B =
[[124  99 153 145 102 108 124 120]
 [124 117 137 135 119 122 143 128]
 [122 116 121 130 112 111 134 128]
 [118 114 117 129 103 106 133 130]
 [129 121 131 133 116 115 140 131]
 [118 114 116 129 117 110 146 129]
 [114 114 124 127 107 102 139 129]
 [123 117 119 133 116 111 136 125]
 [126 117 124 134 108 134 138 136]
 [129 117 128 133 111 129 141 132]
 [131 115 125 134 110 112 147 131]
 [124 115 117 131 106 105 146 132]
 [126 127 130 124 117 119 150 137]
 [126 125 129 125 119 126 138 128]
 [125 117 129 129 120 117 132 121]]
Rows and columns are counted from 0.
(0, 0) -> 124
(13, 2) -> 129
(3, 1) -> 114
(7, 2) -> 119
(1, 3) -> 135
(5, 0) -> 118
(12, 0) -> 126
(8, 7) -> 136
(8, 3) -> 134
(10, 5) -> 112
(11, 4) -> 106
(14, 0) -> 125
(8, 4) -> 108
(2, 3) -> 130
(11, 1) -> 115
(9, 6) -> 141
(10, 0) -> 131
(2, 7) -> 128
(4, 7) -> 131
(5, 6) -> 146
(0, 2) -> 153
(0, 7) -> 120
(13, 7) -> 128
(3, 6) -> 133
(13, 0) -> 126
(6, 6) -> 139
(13, 5) -> 126
(9, 3) -> 133
(4, 1) -> 121
(12, 2) -> 130
(7, 7) -> 125
(5, 4) -> 117
(12, 3) -> 124

data =
[[114 127 128 127 125  99 123 128 127]
 [135 127 128 127 129 148 130 128 127]
 [126 127 128 127 125 132 126 128 127]
 [122 127 128 127 125 118 125 128 127]
 [122 127 128 127 125 118 125 128 127]
 [122 127 128 127 125 118 125 128 127]
 [122 127 128 127 125 122 125 128 127]]
data[-7, 0] = 114
data[-7, 6] = 123
data[-2, -7] = 128
data[4, 6] = 125
data[-5, 1] = 127
data[-3, 7] = 128
data[3, -4] = 118
data[1, 1] = 127
data[-4] = [122, 127, 128, 127, 125, 118, 125, 128, 127]
data[:, -9] = [114, 135, 126, 122, 122, 122, 122]
data[4, -7] = 128
data[6, 7] = 128
data[-4, -6] = 127
data[:, 1] = [127, 127, 127, 127, 127, 127, 127]
data[:, -1] = [127, 127, 127, 127, 127, 127, 127]
data[2, -1] = 127
data[6, -9] = 122
data[5] = [122, 127, 128, 127, 125, 118, 125, 128, 127]
data[:, -7] = [128, 128, 128, 128, 128, 128, 128]
data[-4, 8] = 127
data[6, -6] = 127
data[-7, 1] = 127
data[:, -4] = [99, 148, 132, 118, 118, 118, 122]
data[-2, -1] = 127
data[6] = [122, 127, 128, 127, 125, 122, 125, 128, 127]

W = [129 130 132 152 136 142 126 139 133 137]
W[0] = 129
W[7] = 139
W[4] = 136

x =
124	129	128	127	125	128	130
125	119	127	123	132	117	139
124	157	122	141	100	121	112
128	116	123	117	129	131	134
132	131	111	137	129	131	130
127	127	127	128	127	130	129
119	144	129	127	128	122	134
138	118	121	130	133	143	124
120	138	138	122	133	137	120
120	139	129	114	114	127	122
123	121	124	118	118	126	124
x[-11,0] -> 124
x[-10,-3] -> 132
x[1,2] -> 127
x[:, -6] -> [129, 119, 157, 116, 131, 127, 144, 118, 138, 139, 121]
x[-9,-1] -> 112
x[7,1] -> 118
x[8] -> [120, 138, 138, 122, 133, 137, 120]
x[-11,-5] -> 128
x[-11] -> [124, 129, 128, 127, 125, 128, 130]
x[7] -> [138, 118, 121, 130, 133, 143, 124]
x[:, -4] -> [127, 123, 141, 117, 137, 128, 127, 130, 122, 114, 118]
x[-10] -> [125, 119, 127, 123, 132, 117, 139]
x[-5,-2] -> 122
x[-8,-5] -> 123
x[:, -3] -> [125, 132, 100, 129, 129, 127, 128, 133, 133, 114, 118]
x[3,-6] -> 116
x[-2,-1] -> 122
x[10,-4] -> 118
x[8,0] -> 120
x[:, 2] -> [128, 127, 122, 123, 111, 127, 129, 121, 138, 129, 124]
x[7,-3] -> 133
